In the data rows, zero lies at 7.5, halfway between 7 and 8.
Each row below has a hidden score, from 0 to 16, with 8 about the middle. What is it?
tensor([8., 8., 9., 11., 8., 5., 6., 10.]) 6
tensor([8., 6., 7., 6., 2., 12., 12., 8.]) 16
tensor([9., 4., 11., 4., 8., 8., 7., 8.]) 3
tensor([7., 8., 10., 8., 11., 6., 6., 8.]) 5
tensor([9., 6., 11., 7., 10., 7., 4., 10.]) 0
tensor([8., 5., 12., 5., 9., 7., 6., 6.]) 5
tensor([5., 11., 9., 12., 7., 4., 5., 6.]) 16
tensor([8., 7., 8., 8., 9., 6., 3., 7.]) 5
tensor([8., 5., 10., 6., 8., 9., 7., 9.]) 6
tensor([7., 8., 5., 7., 9., 5., 7., 5.]) 8
tensor([7., 6., 6., 5., 5., 12., 12., 9.]) 14
tensor([5., 6., 9., 6., 5., 11., 12., 8.]) 16
tensor([7., 7., 8., 8., 10., 7., 5., 10.]) 6
tensor([8., 7., 7., 6., 3., 12., 12., 9.]) 14
tensor([6., 8., 9., 10., 9., 6., 5., 8.]) 11
tensor([9., 8., 10., 10., 10., 6., 4., 5.]) 0
tensor([7., 8., 6., 12., 6., 8., 9., 10.]) 13
tensor([5., 7., 10., 6., 6., 10., 9., 7.]) 16
tensor([10., 11., 4., 11., 8., 3., 7., 3.]) 0
tensor([8., 7., 5., 9., 9., 7., 4., 10.]) 5
tensor([7., 6., 10., 6., 10., 7., 4., 10.]) 6
tensor([8., 11., 9., 11., 9., 6., 5., 7.]) 5
tensor([6., 13., 6., 11., 8., 4., 6., 2.]) 13
tensor([7., 12., 6., 10., 11., 3., 6., 10.]) 5
tensor([9., 4., 10., 5., 8., 8., 7., 6.]) 3
tensor([8., 6., 9., 6., 10., 8., 3., 8.]) 3
tensor([8., 7., 8., 7., 9., 8., 5., 8.]) 5
tensor([8., 5., 12., 4., 8., 7., 6., 8.]) 6
tensor([7., 13., 4., 12., 7., 4., 7., 3.]) 11
tensor([7., 12., 4., 12., 6., 4., 8., 1.]) 13
tensor([6., 10., 2., 10., 8., 6., 7., 4.]) 13
tensor([7., 7., 9., 7., 9., 7., 5., 11.]) 8
tensor([5., 7., 9., 6., 8., 9., 5., 8.]) 16
tensor([8., 6., 7., 5., 5., 12., 12., 10.]) 11
tensor([9., 11., 7., 11., 10., 5., 5., 5.]) 0
tensor([6., 6., 6., 6., 4., 12., 12., 8.]) 16
tensor([8., 6., 6., 5., 3., 12., 12., 8.]) 14
tensor([8., 9., 9., 10., 9., 6., 5., 5.]) 5
tensor([6., 9., 4., 9., 9., 7., 8., 5.]) 11
tensor([8., 11., 4., 9., 6., 7., 7., 9.]) 9
tensor([7., 6., 5., 6., 3., 12., 13., 8.]) 16
tensor([7., 6., 10., 5., 8., 8., 7., 8.]) 10
tensor([7., 4., 10., 4., 7., 6., 5., 8.]) 11
tensor([5., 6., 8., 6., 7., 10., 11., 8.]) 16
tensor([9., 12., 4., 13., 8., 7., 8., 9.]) 3
tensor([6., 7., 10., 6., 6., 11., 12., 8.]) 16
tensor([8., 4., 12., 4., 8., 8., 8., 8.]) 6
tensor([7., 7., 9., 4., 7., 7., 7., 10.]) 11
tensor([9., 5., 7., 7., 5., 11., 12., 8.]) 8
tensor([9., 10., 7., 11., 9., 5., 7., 4.]) 1
tensor([8., 13., 5., 11., 7., 4., 6., 5.]) 8
tensor([8., 6., 9., 7., 10., 8., 3., 8.]) 3
tensor([9., 12., 8., 12., 9., 3., 7., 6.]) 1
tensor([8., 6., 7., 6., 4., 12., 11., 8.]) 13
tensor([7., 12., 7., 13., 11., 4., 7., 11.]) 5
tensor([7., 6., 8., 7., 9., 8., 5., 8.]) 8
tensor([7., 9., 9., 10., 10., 5., 6., 10.]) 6
tensor([8., 6., 7., 5., 3., 12., 12., 10.]) 14
tensor([8., 5., 7., 6., 4., 10., 12., 9.]) 13
tensor([7., 12., 8., 12., 9., 4., 5., 6.]) 8
tensor([5., 6., 9., 6., 9., 7., 7., 7.]) 15
tensor([7., 5., 8., 4., 6., 7., 8., 8.]) 13
tensor([8., 10., 4., 11., 8., 8., 8., 10.]) 6
tensor([7., 6., 9., 7., 10., 6., 4., 8.]) 6
tensor([7., 10., 10., 11., 8., 5., 4., 8.]) 10
tensor([7., 12., 3., 12., 9., 3., 6., 1.]) 8
tensor([7., 6., 8., 8., 8., 7., 6., 9.]) 10
tensor([8., 5., 10., 3., 9., 7., 5., 7.]) 5
tensor([8., 5., 6., 6., 4., 12., 13., 10.]) 13
tensor([8., 6., 8., 7., 7., 8., 9., 7.]) 8
tensor([7., 9., 8., 8., 10., 6., 5., 6.]) 6
tensor([8., 5., 12., 3., 9., 8., 6., 7.]) 5
tensor([7., 6., 9., 7., 8., 9., 5., 8.]) 10
tensor([8., 6., 7., 7., 9., 7., 4., 9.]) 5
tensor([6., 11., 8., 12., 12., 4., 7., 11.]) 7
tensor([8., 5., 11., 6., 9., 7., 6., 9.]) 5
tensor([7., 12., 3., 12., 8., 4., 7., 2.]) 10
tensor([8., 13., 3., 12., 10., 3., 6., 2.]) 3
tensor([9., 5., 6., 6., 3., 12., 12., 9.]) 11
tensor([8., 5., 10., 5., 7., 7., 6., 6.]) 8
tensor([7., 7., 7., 7., 8., 7., 4., 11.]) 10
tensor([7., 6., 9., 6., 9., 7., 4., 7.]) 8
tensor([9., 5., 12., 4., 6., 8., 7., 7.]) 6
tensor([7., 11., 10., 12., 8., 4., 5., 8.]) 10
tensor([7., 9., 5., 8., 4., 9., 9., 11.]) 16
tensor([7., 8., 9., 6., 9., 6., 6., 5.]) 8
tensor([7., 5., 6., 6., 3., 12., 13., 10.]) 16
tensor([7., 13., 4., 13., 6., 4., 7., 3.]) 13
tensor([7., 11., 7., 10., 11., 4., 6., 10.]) 5
tensor([7., 7., 10., 9., 9., 5., 3., 8.]) 8
tensor([8., 13., 7., 12., 8., 4., 7., 5.]) 6
tensor([9., 6., 5., 4., 9., 8., 8., 10.]) 1
tensor([8., 6., 8., 6., 5., 12., 11., 8.]) 11
tensor([6., 5., 10., 6., 7., 7., 7., 13.]) 14
tensor([8., 7., 6., 5., 4., 12., 11., 11.]) 13
tensor([8., 6., 8., 6., 5., 11., 13., 9.]) 11
tensor([8., 6., 7., 7., 7., 9., 10., 8.]) 8
tensor([8., 4., 12., 3., 8., 8., 7., 6.]) 6
tensor([7., 4., 12., 3., 8., 8., 7., 7.]) 10
tensor([8., 11., 5., 13., 9., 4., 8., 2.]) 5
tensor([7., 6., 7., 4., 2., 11., 12., 11.]) 16
tensor([9., 12., 4., 11., 8., 4., 8., 3.]) 3
tensor([8., 6., 9., 6., 8., 6., 7., 9.]) 6
tensor([7., 6., 6., 5., 4., 11., 12., 10.]) 16
tensor([10., 11., 5., 12., 9., 5., 6., 5.]) 0
tensor([5., 6., 9., 6., 6., 9., 11., 9.]) 16
tensor([7., 7., 8., 7., 10., 7., 5., 7.]) 6
tensor([9., 9., 7., 10., 9., 5., 5., 5.]) 1
tensor([6., 11., 7., 12., 11., 4., 6., 10.]) 8
tensor([8., 7., 8., 7., 10., 7., 3., 11.]) 3
tensor([6., 8., 8., 9., 8., 5., 7., 9.]) 13
tensor([7., 6., 10., 7., 9., 7., 3., 7.]) 8
tensor([7., 6., 10., 6., 8., 7., 7., 9.]) 10
tensor([7., 5., 9., 5., 8., 9., 7., 9.]) 10
tensor([6., 6., 6., 6., 7., 10., 13., 9.]) 14
tensor([7., 6., 7., 4., 10., 7., 7., 7.]) 6
tensor([7., 12., 7., 12., 11., 4., 7., 9.]) 5
tensor([7., 9., 9., 10., 10., 5., 4., 6.]) 6
tensor([8., 5., 10., 5., 7., 8., 8., 9.]) 8
tensor([8., 6., 9., 7., 8., 8., 6., 9.]) 6
tensor([8., 5., 10., 4., 7., 7., 5., 8.]) 8
tensor([6., 7., 9., 6., 8., 10., 7., 8.]) 13
tensor([8., 8., 6., 8., 7., 7., 6., 9.]) 8
tensor([6., 10., 9., 10., 11., 5., 6., 9.]) 8
tensor([6., 6., 7., 7., 4., 12., 12., 10.]) 16
tensor([8., 5., 10., 6., 7., 7., 8., 10.]) 8
tensor([5., 7., 11., 5., 8., 10., 8., 8.]) 16
tensor([10., 12., 5., 12., 8., 7., 8., 10.]) 0
tensor([8., 6., 5., 6., 9., 8., 5., 9.]) 5
tensor([7., 5., 6., 6., 3., 12., 12., 8.]) 16
tensor([8., 4., 11., 5., 8., 7., 7., 6.]) 6
tensor([8., 6., 7., 6., 8., 6., 7., 8.]) 6
tensor([6., 6., 7., 7., 3., 12., 12., 8.]) 16
tensor([7., 12., 4., 11., 8., 4., 7., 3.]) 10
tensor([8., 7., 7., 4., 9., 6., 7., 6.]) 5
tensor([8., 6., 5., 7., 5., 10., 10., 10.]) 11
